In the data rows, 128 means zero.
Some points, one per row:
[ 72  97 151 176  67 153 119 121 184 145 109 163 146]
[ 93 176 125 119 136 138 109  98 113 130 123 119 148]
[171  69  90  72 187  72 117 186  65  76 171 129  71]
[122 140 116 116 139 112 138 144 120 130 127 142 142]
[191 179  84 137 163 122 148 130 107 171 108 105 193]
[127 185 116 109  80 180 154  77  92 147 144 116 159]
[145 100 130 160 113 193 125  66  79 144 125 118 124]
[ 84 125  83 137  71 144 125  96 148  87 174 143 143]
[185 150  75 188 144 173 162 169 110 189  72  70 187]
[175  69  87  72 189  71 119 188  62  74 169 132  71]
[ 72 136 135 115 113 193 149  66 131 112 179  87  71]
[160 115 101 141 131 129 137 143 133 168 110  99 164]
[124 167 115 148 109 105 130 122 128 149 101 122 101]
[ 99  86  90 104  79 139 137 110 146  94 171 110 149]
[ 73 138 129 118 120 188 146  71 131 116 175  84  71]
[114  98 168 116 138 113 150 139 168 127 120 158  99]
[ 81 124  81 128  67 144 130  99 155  76 181 143 144]
[116 147 117 167  85 132 137 116 128 166 105 156 149]
[156 141 113 130 132  71 182 137 123 133 114 132 128]
[146 153  86 137 147  99 138 128 117 146 125 124 141]
[151 140 138 141  96 190 153  77  94 166 126 130 144]
[ 72 115 160 150  67 193 161  66 125 121 143 145  92]
[ 93 132 117 127 107 137  84 129 157  88 154 161 164]
[ 80 139 138 137 103 170 129  83 126 124 115 166 116]
[148 127 175 104 140  84  84 156 163  92 138 148  99]
[123  66 189  72 160 113  67 169 184  74 178 121 132]
[ 90  82 141 154  93 152 152 102 139 132 157 149 115]
[148 162 132 129 148 164 124  81  66 139  99 154 130]
[ 86 141 116 126 105 143  84 112 155  89 156 157 160]
Here are 12 more points, each followed by its number:
[111 121 124 132 136 130 174 154 127 128 116 130 131] 0
[150 135  86 141 111 106 152 119 131 169 105 123 163] 1
[ 85 133 113 128  94 136  67 120 170  84 170 173 170] 2
[150 166 132 132 142 154 127  84  73 143  98 147 123] 3
[172 131 115  86 169 104 152 172  97 133 129 125 136] 4
[104  80 189 101 149 105  71 187 175  78 113 126 104] 5
[151 121 174  72 163  91  70 178  95  99 141 121  71] 6
[ 79 138  96 138 151 157 130 102 138 141 146  79  82] 7
[106  80 188 132 149 113  75 156 183  91 123 146 107] 8
[139 159 172 137 129 107 104 121 142 143  93 141 107] 9
[179 164  97 138 150 124 138 126 117 163 114 110 189] 10
[ 81 133 134 113 118 178 140  73 134 113 177  96  87] 11
Which three of these numbered points are nearest to each point below, ignoring the 3 directions in which the first points spread most? Their numbers follow each, nearest first.
[162 110 184  90 145 104 102 166 111 108 128 121 101] > 6 5 9
[104  76 189 122 149 117  67 162 184  84 125 149 105] > 8 5 9
[ 72 139 140 147  97 177 137  66 134 125 114 173 113] > 3 4 0
[122 137 119  83 134 120  86 187  82 110 127 122 137] > 6 4 2
[103  78 178 124 140 118  79 155 177  88 132 146 110] > 8 5 9
[ 88 104 148 109 137 121  87 129 171  96 146 121 144] > 11 10 4
Here are 12 other points, each followed by its number:
[123 142 112 115 140 113 143 146 116 133 126 139 141] 0
[133  82 174  86 160 123  82 172 168  90 162 112 140] 1
[ 77  69 157 132  67 170  79  79 176 110 181 158 174] 2
[168 132 118  92 157 116 152 158  97 137 130 127 137] 3
[148 125 185  99 149  86  84 166 159  88 133 147  96] 4
[112  79  94 121 126 101 133 143 162 120 169  89 101] 5
[151 130  88 146 120 113 153 124 131 171 105 116 162] 6
[194 179  67 194 132 193 180 188  77 195  59  58 193] 7
[120 104 169 114 149 103 164 149 166 130 110 157  87] 8
[133 128 177 170  89 193 153  66  88 158 107 160 110] 9
[153 167  84 140 151 100 140 126 109 151 116 129 149] 10
[194 157  67 194 152 172 167 185 111 195  59  58 193] 11
The same question for these:
[150 125 189  98 143  83  77 164 167  83 137 146  88] > 4 9 3
[140 161 189 130 129 100 105 125 150 140  83 143 101] > 4 8 9
[103  92 144 138 106 181 136  72  77 123 148 129  71] > 9 6 0
[145 148  95 140 133 101 133 107 126 151 132 151 160] > 10 6 0
[103  95 141 134 112 172 137  83  84 122 149 129  72] > 9 6 0
[ 86  66 144 162  97 147 151 107 147 130 158 153 109] > 6 9 5
